Each path below is one point turned by a fixed rotation once a step. After each direction that follows a path, write how fast that rotation turns it, in degrees per step (0 if it stays still).
Each turn is a multiple of 5 degrees from 10 to 175, or 0.
Each row of a path follows its step; steps can be skipped.
Rotation 1:
step 0: -72,4,6,-37,19,6,8,41,-15,-20,-25,-22,-36,51,42,-28,-35,-5,74,67,14,3,65,0,11,-34,19,-3,30,2,-20,7,61,-14,-28,26,1,16,24,-4,10,20,-13,7,-49,-57,44,48,-32,-4,21
step 1: 7,-12,-6,-17,12,15,-39,38,-39,-14,27,-75,-27,4,-32,-7,38,-58,-20,70,26,-21,30,38,-2,-30,-12,-17,36,-11,-6,-66,-42,47,2,35,-66,-11,-11,18,11,11,-43,3,-7,-42,39,20,-1,-11,63
step 2: -16,2,30,-33,-19,-44,-16,33,8,-74,0,-20,53,-16,-53,2,-29,-62,-25,4,-39,-29,46,31,36,-4,-14,10,21,-26,-74,3,-40,-50,-23,12,8,0,6,45,-53,-1,-14,-46,-42,-11,45,-14,-29,-11,13
step 3: -8,-33,12,-3,-30,-10,6,85,-10,-23,-52,37,-20,22,7,-66,-20,18,-46,32,-25,-9,-11,13,-15,-21,50,-19,-13,-3,-51,-12,23,-22,2,4,36,4,-13,-11,36,23,1,-6,-57,8,107,31,-3,-5,62
step 4: -6,-29,78,-54,25,-8,3,6,-25,-4,0,-36,-57,16,10,23,6,-22,-9,52,-36,-25,33,3,-5,-32,71,-2,32,19,-46,-31,-20,-22,42,-7,-15,1,-43,-6,4,56,-23,43,-31,-13,-34,-15,15,42,71
step 6: -31,-32,11,52,-68,12,25,27,-9,-18,-20,45,10,35,16,13,37,-18,-39,54,3,-61,-7,6,72,-6,3,-26,-24,-38,-26,-3,-61,-7,-4,1,-29,-34,-42,55,7,-6,10,40,-55,20,52,-2,-15,6,27
step 7: -19,-5,80,-4,6,-2,-36,-38,-26,-95,-35,60,-32,17,-8,4,13,-40,-27,22,8,-12,7,18,27,-16,31,9,22,41,-59,-16,7,-56,30,33,-5,-25,41,-23,41,-1,23,35,-44,37,3,-1,10,50,-11
step 9: -47,-73,20,-11,-16,-10,-14,26,-35,10,-19,15,-27,31,13,12,21,-69,-11,52,27,-30,34,-39,44,30,-32,-6,12,-20,41,-44,-7,-6,25,13,-64,-41,28,27,-55,-6,-22,0,40,-18,28,11,-30,53,42
step 10: -5,14,5,5,-54,-10,-28,-9,-4,-73,-73,-22,-22,18,6,18,48,-61,38,29,-12,-2,25,11,45,38,-7,13,64,26,-63,4,-3,-13,-43,33,18,-47,37,28,-9,-2,-9,5,-10,5,44,46,-56,-22,-16
-5,-8,-6,12,-4,16,9,31,1,-6,11,-1,-4,15,5,-6,3,12,14,1,-11,-10,-15,5,-3,-5,12,1,0,-3,2,4,5,4,-5,-7,-7,1,9,5,6,-7,11,-16,6,-9,2,-8,-4,2,-7 : 135
6,9,2,-1,10,-3,9,-6,3,-4,4,4,16,1,-10,-5,-12,-10,-17,4,15,-5,-30,10,-5,-3,0,10,-7,5,-7,3,-7,-5,-2,-5,10,-10,20,7,7,9,12,1,-9,-3,8,-7,-1,4,4 : 80
-3,1,2,5,14,15,-9,-11,-6,-12,8,-14,-18,-6,5,-3,11,5,10,0,4,15,-3,9,-12,-6,-1,6,0,-14,9,4,-3,-6,9,5,11,8,5,0,-3,7,1,8,-10,-19,-6,-5,17,7,14 : 100
4,-14,-4,-1,12,-6,-5,1,13,7,-2,5,0,-9,-1,-11,22,-9,2,19,-1,-6,-5,-13,2,-9,5,-7,-13,4,15,-18,-4,0,4,-2,-9,-18,-7,3,5,-3,12,-6,-5,-1,-10,-2,11,-8,12 : 135
5,-6,-3,-14,9,-16,-4,10,17,0,-2,3,-8,4,-7,26,0,-6,18,0,9,-2,-4,16,-7,7,-5,6,6,1,8,10,2,-1,6,9,-5,-1,1,0,-1,-9,3,-5,5,0,24,10,11,-5,6 : 40
-2,-2,-28,-4,-9,-3,4,-4,9,-2,7,2,-7,-6,14,-3,-14,-9,-3,0,-5,5,-4,11,5,4,-2,-8,-11,-12,16,-6,17,-14,-6,-7,-12,9,-6,0,2,13,3,6,-16,5,8,3,-9,8,1 : 130
Rotation 2:
step 2: 7,-2,-25,-62,-38,-35,22,-12,-20,-30,40,31,22,33,-28,-31,-19,-2,-4,-10,-19,10,-10,-27,-59,-2,31,19,57,10,24,3,32,26,79,-5,33,18,57,10,-39,-34,-66,-32,-6,4,-25,42,-32,-21,-12
step 4: -21,-37,-24,-4,-1,53,-38,4,-15,43,13,2,16,-36,25,-30,32,-18,23,-23,71,-32,-64,-11,15,-36,3,39,-42,37,-46,27,37,-2,8,-39,-6,0,-33,-3,15,39,-32,-49,23,-20,-28,66,-19,29,-4
step 5: 13,0,-30,-57,-42,-53,-39,-28,-47,-20,-34,-15,50,-23,2,27,32,0,25,-62,-27,10,2,18,-9,-18,31,-38,25,-22,-39,18,16,-13,31,0,54,-29,13,40,-23,-24,11,-10,-36,-20,-64,10,-72,21,8
step 6: -9,27,-7,6,-7,0,-15,-23,8,24,-16,-11,14,17,-32,-9,19,26,12,12,-23,46,-23,102,15,-14,-100,-12,10,-6,-2,18,53,64,-17,-44,-5,35,20,-4,-27,2,-19,-8,29,-4,20,-22,-56,-56,-14
step 7: -49,31,14,18,-22,55,-18,66,10,9,6,17,6,-19,-5,-67,9,-10,-1,9,28,-6,-24,-29,-10,47,-12,50,52,-7,13,2,69,11,50,-57,26,-19,-8,-2,-4,-42,12,-18,22,-71,-30,36,1,7,-42
step 8: 11,-26,2,-39,46,4,-64,-9,34,9,-41,23,65,-19,30,22,22,20,86,-25,52,6,7,-10,-37,-10,26,-19,45,-37,18,-44,-12,-30,16,5,14,4,0,-12,2,-52,43,-36,23,-6,-9,-44,-45,1,11
step 9: -46,-43,13,4,5,-21,-3,0,-30,40,18,-7,47,30,7,-81,26,38,-2,-36,36,19,-55,76,28,-44,-34,-3,-18,0,-27,-2,-15,46,-18,42,28,5,15,8,54,1,-26,3,44,14,-15,-41,-10,18,-22
step 10: -36,21,11,-15,-25,-7,25,26,-36,-19,-14,8,41,13,-41,-17,-21,-59,50,19,-21,58,-14,6,-33,35,29,17,65,-15,-72,58,68,-2,-7,33,11,-10,14,1,-27,-3,-20,-15,11,-37,-25,-9,29,50,-38
step 11: 58,-31,1,16,27,13,3,52,14,-6,-40,34,50,-20,-12,34,4,-10,54,49,-2,-10,-58,46,-34,-10,-65,21,38,-28,-24,-1,-37,-13,5,11,41,15,-19,-12,-47,-52,21,3,10,3,43,18,-15,-47,17
9,-7,0,4,-3,3,11,14,-6,-7,-3,-12,5,-1,14,-13,8,-2,-25,-5,5,-4,8,11,1,9,-16,5,5,-3,-4,-7,-5,-8,-5,-1,13,-6,-3,10,0,-16,14,12,-14,9,-14,4,1,8,-1 : 175
4,-14,-9,1,9,14,17,-18,-1,-1,-12,-7,3,11,2,15,-5,7,0,-1,19,4,3,11,-12,9,-3,2,2,-4,9,-4,11,4,-12,3,11,7,-6,-10,0,17,2,-12,4,4,-4,15,4,-10,-4 : 155
7,-12,4,12,1,1,5,7,-6,1,-2,-8,-2,10,5,-5,-8,3,16,5,-11,1,-5,-5,-16,-12,0,18,15,1,-6,-3,-13,-10,6,17,-2,7,4,-11,0,1,-11,9,2,12,-8,-13,17,0,-13 : 35
-15,7,-12,-8,-9,-6,-6,11,1,-19,-1,-28,9,-10,-12,3,-1,0,17,0,6,8,12,-5,-5,1,-2,-3,-4,-7,8,-3,2,-5,6,5,5,-1,17,-8,3,1,6,-2,-11,0,2,7,16,6,11 : 140
-10,1,-10,19,-5,3,-7,6,-8,-9,-22,-4,-21,-3,3,7,3,19,-2,-5,-4,-4,15,-3,2,3,-1,11,-1,1,-9,9,0,-1,9,-5,6,18,1,5,-4,3,7,4,2,-13,7,-7,-16,-11,-3 : 55
